The same turns and mirrors carry the whole set onto itself and the rows of a family onto each other. Which other rows belong to the same family as each row named below? List them in the order they appear above.
These 32 rows form 4 families of 8 rows each.
Ziper: [ 18.5  -8.7   9.1 -28.5  14.5  -5.3 -16.8   7.6 -11.1  22.1   4.2 -13.5
 -19.8  -6.7  -9.0  10.7 -14.7  11.3 -17.8  15.4 -11.9  -3.7   1.0   3.7
  -3.9   6.9   5.8 -10.1  21.6   1.6  -3.2  18.4 -10.2  20.9  -7.5   0.0
   3.7   2.8]
togez: [ 19.5  -9.1  13.6 -30.5   9.6  -4.5  -7.0  12.2 -18.1  28.0   2.3 -13.0
 -14.0  -4.5  -7.6  15.9 -22.0   7.0 -10.1  11.3  -2.8  -6.3   2.9   4.0
   1.5   0.5  -1.5 -10.1  21.8   4.7  -7.5  15.0 -13.9  23.2  -2.9   1.0
  -1.5   4.3]
lis: [ 18.4  -3.6  11.2  -5.8  10.2   3.4   6.4  19.0  21.6 -15.5  12.2 -14.0
  -4.4   4.2  14.4  29.2  -5.2  -4.9   7.2  29.7 -15.9  -0.7   8.9  14.8
  20.2  21.5 -11.5  -6.2 -11.6   2.3 -10.3  -3.6 -12.1   8.6   3.4  17.5
 -16.5  22.8]
peko: [ 14.8 -10.4  10.0 -24.4  18.2  -3.5 -25.1   7.8   0.9  12.4   7.6 -16.9
 -17.9  -9.4  -8.1   5.3  -5.4  10.4 -21.6  21.9 -22.1  -3.4  -1.4   6.1
  -4.1  11.9   7.2  -9.3  14.8  -0.2  -2.7  20.4 -10.9  18.8  -9.7   4.9
   5.8   7.9]
vuv: [ 27.3   3.4   3.9 -17.8   7.5   0.6  20.8   9.3  -3.2   8.6   9.2  -4.4
 -24.1   6.8   9.6  38.1 -24.3   7.1   8.9  14.9   1.3   2.8  11.3   8.1
  13.8  20.4  -6.3  -9.1   8.3   1.4  -4.5  -4.1  -2.1  11.8   1.4   2.5
 -17.9   4.9]
temin: [ 26.9   4.2  -0.9 -16.7  11.8   1.2  12.2   3.3   2.9   6.0  11.0  -5.0
 -31.6   5.1   7.5  34.1 -17.8  14.5   1.4  17.7  -4.8   6.2  10.5   6.3
   7.3  28.2   1.9  -9.7  11.5  -3.3   2.4  -0.4   3.0  10.9  -4.3   0.5
 -11.9   1.6]
didak: [ 11.6 -16.3  24.1 -20.3   8.7  -3.5 -15.1  24.6   2.5   5.6   5.0 -21.9
   8.5  -6.1  -0.6   8.3  -7.8  -9.2  -7.6  23.7 -15.5 -11.8   0.0  11.5
  12.3  -3.8 -12.4  -6.3   0.1   7.6 -16.4  13.3 -27.7  21.2   3.7  15.3
  -3.9  23.6]
sulit: [ 14.2 -13.8  23.0 -25.0   5.0  -4.1  -6.9  24.0  -8.9  16.1   1.9 -18.6
   5.5  -4.3  -1.7  14.4 -18.1  -7.9  -3.1  17.5  -6.1 -12.7   2.4   9.6
  13.3  -7.9 -12.7  -7.8   6.8   9.5 -18.1  12.7 -27.1  23.9   5.4  11.8
  -7.1  18.7]
rasod: [ -1.7  -0.8  15.1   4.9  15.3 -14.5  -9.3 -23.4  21.5   1.4   5.2   2.8
 -13.9   6.0   2.5  19.2  12.3  13.4  -2.5  17.8 -22.6 -13.5  -4.0   4.5
  -5.5   6.8  -6.5   4.0   2.4   2.3   5.9   4.8  -4.6  11.8 -15.7   1.2
   7.7  -4.8]
bon: [ 18.0  -2.5   7.1  -4.6  15.6   3.0  -1.8  13.2  26.8 -18.1  15.7 -14.4
 -13.1   1.5  12.5  24.9   0.8   2.0   0.0  30.8 -22.7   1.9   6.8  13.3
  14.6  28.0  -4.0  -6.5  -9.8  -2.1  -4.4  -1.3  -6.9   6.4  -0.9  13.9
 -11.5  19.0]
bab: [  8.0   4.2  28.7  -1.0  24.2 -12.2   1.3  26.8  35.0   7.0  14.2  -3.0
  10.3   5.5   1.6  34.6   2.2 -14.7  -2.4  12.8 -19.9  -6.6 -11.4  -5.1
  11.5   2.9  -4.9  -3.9  -9.7  12.8 -23.0  15.7 -16.1  30.3   7.1  19.9
  -5.4  11.4]
lep: [ 21.1   0.5   1.0  -7.2  17.3   3.0  -3.2   6.9  22.4 -12.7  15.7 -11.5
 -23.4   0.5   9.9  24.8  -0.7   9.0  -4.9  28.1 -22.6   5.9   6.6  10.7
   7.6  33.3   2.2  -7.4  -2.2  -5.1   1.1   1.4   0.0   6.9  -5.5   8.6
  -7.8  11.5]
tosa: [ 16.8  11.4  18.8 -14.3  22.5 -14.3  13.9  16.0  10.9  30.8  11.0   6.9
 -12.3   8.1  -4.7  43.3 -16.1  -0.3  -2.8  -1.9  -2.5  -3.3  -8.4 -13.3
   3.0   2.8   2.6  -7.7  13.3  11.6 -16.1  16.6  -4.3  33.9   2.9   4.5
  -5.4  -7.9]
Beto: [  7.1   5.7  22.9  -0.4  29.5 -11.7  -8.2  22.7  41.2   3.2  16.1  -3.8
   2.5   2.2  -0.1  31.1   8.1  -8.1 -10.3  16.0 -27.5  -3.9 -13.4  -6.0
   5.9  11.0   3.4  -4.6  -7.9   8.9 -16.9  18.2 -11.2  27.1   0.9  18.1
  -0.9  10.0]
letem: [ 12.2  11.6  14.0  -6.5  31.1 -12.6  -6.0   9.9  28.7  17.1  15.9   3.2
 -18.3   1.9  -5.8  34.0   0.2   6.7 -16.9   7.7 -21.9   1.6 -11.9 -11.9
  -4.8  16.8  14.2  -7.3   9.1   5.1  -8.0  21.6   1.3  27.9  -6.4   6.2
   4.0  -6.8]
Mutir: [ 18.2 -11.3  19.1 -29.5   5.2  -4.7  -2.7  18.0 -17.7  24.8   1.0 -14.3
  -3.6  -3.2  -4.7  16.7 -23.6  -1.5  -4.2  12.2  -0.6 -10.0   3.6   6.3
   8.4  -6.3  -8.1  -8.3  15.3   8.8 -14.0  12.8 -21.7  24.1   2.2   5.7
  -5.5  10.4]
Vis: [ 25.2   0.7   8.6 -15.2   5.7   1.4  22.3  16.6   0.5   3.2   8.7  -8.0
 -12.0   8.5  13.3  36.9 -21.9  -0.3  13.3  17.4   2.0  -1.1  12.0  10.1
  19.7  14.9 -13.2  -7.6   0.8   4.3  -9.8  -6.7  -9.1  12.5   6.5   8.9
 -20.9  12.1]
kun: [ 10.8   5.6  28.6  -5.5  19.9 -12.9  11.2  27.8  24.0  17.2  12.1   0.4
   9.0   8.1   1.8  40.5  -8.5 -15.0   2.2   6.9  -8.9  -8.0 -10.1  -7.2
  13.8  -2.9  -8.2  -4.9  -3.9  14.8 -24.8  13.5 -16.8  32.8  10.0  16.3
  -9.7   8.0]
fus: [ -5.2  -5.4  25.8   8.7  10.9 -14.1  -4.5 -11.8  25.3  -5.5   4.5  -1.0
   4.6   7.7   7.3  20.3  13.0  -1.3   7.1  19.4 -21.2 -20.0  -4.2   9.3
   5.7  -3.0 -19.5   5.4 -10.6   9.1  -5.4  -0.4 -16.4  12.5  -7.3  10.1
  -0.1   7.7]
Sanuv: [  3.7   1.8  15.6  -3.7   9.4 -15.6   7.6 -22.7   1.9  18.2   0.9   9.2
 -17.5  10.3   1.5  28.4  -4.5  13.9   7.7   6.4  -4.3 -15.9  -0.5   1.7
  -3.7  -2.2 -12.5   1.7  12.1   7.0   3.2   0.7  -4.5  15.8 -11.6  -5.4
   1.3 -11.3]
bopog: [ -3.9  -3.1  20.1   7.9  15.4 -14.0 -10.1 -17.6  27.2  -4.6   5.9  -0.4
  -5.4   5.4   4.8  17.3  16.6   6.6   0.8  20.6 -25.0 -16.7  -4.5   7.8
  -0.1   2.9 -12.7   4.0  -5.9   5.2   0.9   2.2 -10.4  11.1 -12.0   6.9
   5.2   3.8]
Tuga: [  3.9  -0.1  21.0  -2.2   5.8 -15.6  13.4 -16.6   0.1  19.2  -0.6   7.9
  -7.8  11.8   3.9  32.0  -7.3   6.1  13.9   5.6  -0.6 -18.7   0.5   3.8
   3.7  -9.1 -20.0   2.8   8.0  10.6  -3.2  -2.2 -11.0  17.9  -6.3  -1.1
  -4.1  -6.8]
remo: [ 13.7   9.3  24.5 -11.3  19.6 -14.1  17.5  23.4  13.6  26.5  10.2   3.9
  -0.2   9.1  -0.5  44.8 -15.9  -8.0   2.6   1.2  -1.7  -6.1  -7.9 -10.5
  10.0  -2.0  -5.7  -6.4   5.0  14.4 -22.1  13.4 -11.8  33.6   8.2  10.9
  -9.5   0.8]
zet: [ -3.5  -4.4  27.4   5.2   6.2 -14.5   5.7  -8.5  16.0   1.9   1.3   0.0
   8.8  10.2   8.0  25.3   5.4  -4.1  14.0  15.5 -11.2 -22.0  -1.3   9.3
   9.5  -9.6 -25.0   6.1  -7.9  11.9  -8.8  -1.8 -19.3  15.0  -2.6   9.4
  -4.6   6.9]
dupez: [ 10.5 -15.1  20.0 -18.3  13.1  -1.9 -25.6  20.3   9.8   1.0   6.8 -22.9
   2.6  -9.3  -1.5   4.0  -1.0  -5.1 -14.8  27.4 -24.2  -8.9  -1.3  11.4
   8.1   3.5  -4.8  -6.6  -0.2   4.6 -11.5  16.7 -22.5  18.2  -0.8  15.4
   0.4  22.4]
dev: [ 12.1 -13.7  14.3 -19.3  17.4  -3.8 -29.3  14.2   9.4   4.2   7.7 -20.7
  -7.4  -9.5  -4.7   2.8   1.0   3.9 -20.0  26.9 -26.9  -5.8  -2.0  10.1
   0.3  10.1   3.7  -8.5   6.3   1.1  -5.9  19.8 -17.4  16.9  -6.2  10.7
   5.3  15.6]
zufu: [  2.2   2.3  14.0   0.6  14.1 -15.9  -1.4 -25.2  11.1  11.4   3.2   6.2
 -19.9   7.9   0.1  22.7   4.1  16.0   0.2  10.1 -13.5 -13.4  -1.0   2.5
  -7.1   4.3  -7.6   1.7   9.5   4.6   6.3   3.4  -2.2  13.3 -15.4  -4.4
   5.5 -10.3]
Mutid: [ 24.3   3.1  -1.7 -11.9  16.6   0.9   2.7   3.4  12.4  -2.7  14.7  -6.9
 -32.0   2.0   7.6  28.4  -8.4  15.6  -4.2  23.7 -15.6   6.3   8.3   8.1
   5.2  33.8   6.1  -8.6   6.1  -5.6   4.7   0.9   4.4   8.2  -6.9   2.9
  -8.3   4.0]
sazu: [  8.1   8.7  17.4  -2.0  33.0 -12.3 -10.9  14.7  39.0   8.2  17.9  -1.1
  -9.0   1.3  -3.5  30.6   7.3  -0.2 -16.5  14.8 -28.3   0.3 -13.5  -9.1
  -0.6  16.4  10.8  -5.2  -1.2   5.6 -11.1  21.5  -2.7  26.5  -3.4  12.0
   4.3   2.1]
tikor: [ 21.8  -3.4  12.7  -9.8   5.3   2.2  16.7  20.7  11.5  -6.9  11.1 -11.6
  -3.9   6.7  14.9  33.7 -14.4  -5.7  12.2  22.9  -6.4  -2.4   9.8  13.4
  22.4  15.4 -15.5  -6.2  -7.9   4.9 -12.6  -7.0 -13.7  12.2   7.0  14.1
 -20.3  19.9]
ravat: [  0.4  -2.9  26.1   0.5   4.1 -15.3  13.3 -11.3   5.5  11.6  -0.9   3.4
   2.2  12.8   6.3  29.5  -4.2  -0.4  16.6   9.2  -2.4 -22.2   0.3   5.9
   8.4 -13.0 -25.3   5.3  -0.4  12.4  -8.0  -3.4 -17.0  16.5  -2.5   4.4
  -5.8   1.3]
mem: [ 15.9  12.8  14.9 -12.3  28.1 -14.2   4.4  10.2  17.9  28.0  13.4   6.7
 -19.8   6.3  -5.7  39.4  -8.7   6.0 -11.1   1.7 -10.5   0.5 -10.6 -13.2
  -3.8  10.7  10.7  -9.0  14.6   7.0  -9.8  18.5   1.1  31.0  -2.3   2.6
  -0.3 -11.0]

Which other rows belong to the same family as kun? bab, tosa, Beto, letem, remo, sazu, mem
Which other rows belong to the same family as dev? Ziper, togez, peko, didak, sulit, Mutir, dupez
Which other rows belong to the same family as bon? lis, vuv, temin, lep, Vis, Mutid, tikor

The same turns and mirrors carry the whole set onto itself and the rows of a family onto each other. Which other rows belong to the same family as each row named below? List them in the order they appear above.
These 18 rows form 3 families of 6 rows each.
duvos: [  4.0  -8.0   1.6  13.5  12.7 -11.6 -13.5  13.4 -13.6   1.4  20.1   2.4
  25.2   4.2  18.4  23.8   2.0  -9.8 -11.9  24.1   8.6   8.9 -14.4 -14.1
  12.3  15.0]
vuf: [ -2.8  -8.4   3.1  14.6  12.7 -20.0 -14.4  13.7  -2.5   5.8  25.6   6.3
  11.1  -0.3  20.6  27.3   2.5  -5.8 -17.0  11.9   4.6   4.9 -10.9 -11.7
   5.1  11.7]
tavin: [  6.6 -10.9   0.1  16.6  13.8 -15.3 -11.4   6.8   3.6  -5.6   9.5  -0.1
  10.7   2.3  18.0  15.9  -2.4  -6.6 -21.2   8.6   9.4   6.8  -9.3 -20.8
   6.8  20.1]
lal: [ 19.3  -6.4  -3.2   0.1  12.6 -15.8 -28.6  -3.7   4.6   8.3  15.0  23.8
  -3.2  14.8  12.6  -5.1   9.1 -10.5  13.7 -14.6   3.6  14.2  -0.6 -13.6
  -7.9   3.3]
nenaz: [ 21.7   1.6  -5.5   5.7   6.0 -10.3 -32.8  -1.7   0.2  -0.3  20.5  17.8
   4.1  20.9  19.6  -0.4   8.9 -11.6   7.2  -7.7  11.3  20.7  -5.8 -14.4
   2.1  -1.2]
fipog: [  6.6  -3.7 -12.3  -0.1   5.4  -9.3 -36.0  -8.1   7.1   3.1   0.1  15.6
  -2.7   8.3  15.9  -8.5  15.6 -16.6   8.7 -15.6  12.8  15.4  -6.1 -15.3
   0.5   2.2]
kopu: [ -7.5  -4.3 -10.4  17.0  18.6   4.9  -8.0  -2.4  -5.0  17.7  -1.4 -14.6
   9.0  -8.7   9.0  13.4  -4.3   6.9 -14.6   9.0   3.6  11.8   2.0 -20.6
   3.7   3.8]
nuse: [ -3.7  15.4 -10.6  23.0  20.6  -1.0  -8.5  -2.6  -4.5  16.7   5.0 -18.6
  16.6  -0.5  10.0  10.2  -1.8   2.6   3.9  20.9   5.4  15.1  -8.7 -21.7
   2.4   5.7]
Dib: [ 16.6  -1.8   2.8  -8.3  14.2   7.9  -9.9  12.5 -23.3  20.4   0.6  13.7
  26.8   7.6  -8.7   2.8  -7.5 -14.7  17.1  12.9  14.7  16.3  -6.2   8.2
   5.6  14.1]
muben: [  9.2  -8.2   5.9 -10.9  18.0  -1.5  -6.5  15.2 -16.2  24.0   4.2  11.7
  21.7   0.7  -6.8   9.3  -8.5 -14.6  19.2  12.7   9.2   3.6  -9.3   7.2
  -1.7  27.0]
povul: [  4.7 -10.3 -12.9  -2.0   4.6  10.3 -30.6  -7.0 -20.4  22.7  10.5  10.0
  10.9   3.1  16.3   7.1  14.2   0.7   6.0   0.7   3.9  23.1   7.3  -8.4
   5.3 -19.8]
lut: [  2.1 -16.9  -6.3  -6.0   8.9   4.8 -26.9  -2.4 -18.1  29.8   9.0  20.8
   1.2   0.3   7.6   5.1   9.7  -1.6   4.9  -6.8   0.6  15.8   8.6  -0.1
  -0.5 -15.1]
dezu: [ 10.1  -8.6   3.1 -11.1   3.8  -0.8  -4.2  20.9  -9.7   9.9  -1.4  15.8
  26.2  -5.8  -6.7   6.9  -4.8 -18.8   6.2   3.3  16.8  10.3  -9.2   9.2
   7.2  24.8]
vumor: [  6.7 -20.9  -9.2 -15.2   4.5  14.5 -32.4  -0.7 -13.8  20.2   1.3   6.9
   3.6   7.3  15.4   8.4   6.6  -5.8   5.3 -11.9  12.2  13.1   2.0  -2.5
   1.2  -5.0]
naf: [ -3.1   7.7 -10.9   3.5   7.3  -6.2  -1.2   3.8   1.3  13.8 -13.7   7.5
  22.8 -17.7  -8.0 -11.0   7.0 -12.7  20.3   3.6   8.6  16.8  -3.5  -6.1
   3.7  18.2]
fubet: [ -7.4   7.4  -9.9  18.4  18.1  -5.0  -7.9  -0.7   0.5  21.0  13.9 -17.0
   7.3  -5.9  11.7  18.7  -2.4   8.0   3.7   9.8  -1.6  10.3  -1.5 -20.7
  -7.3   3.9]
Guvid: [-10.0   6.0  -6.1   6.3  19.1 -20.4  -8.3   1.9  -2.6  18.8  -6.2  19.1
  17.6 -11.9  -8.5  -8.3  12.8 -20.1  21.2  15.8   4.7   9.8  -8.7  -4.6
   3.0  17.3]
seve: [  4.1   5.9  -7.9   7.2  14.8 -15.9 -12.0  -1.8  -7.1   8.8  -3.8  22.7
  26.5  -4.6  -6.4 -14.7  16.2 -20.8  23.2  16.9   7.8  20.3  -5.4 -10.1
   9.8  14.7]

Which other rows belong to the same family as seve? duvos, nenaz, nuse, Dib, povul
Which other rows belong to the same family as Guvid? vuf, lal, muben, lut, fubet
Which other rows belong to the same family as naf? tavin, fipog, kopu, dezu, vumor

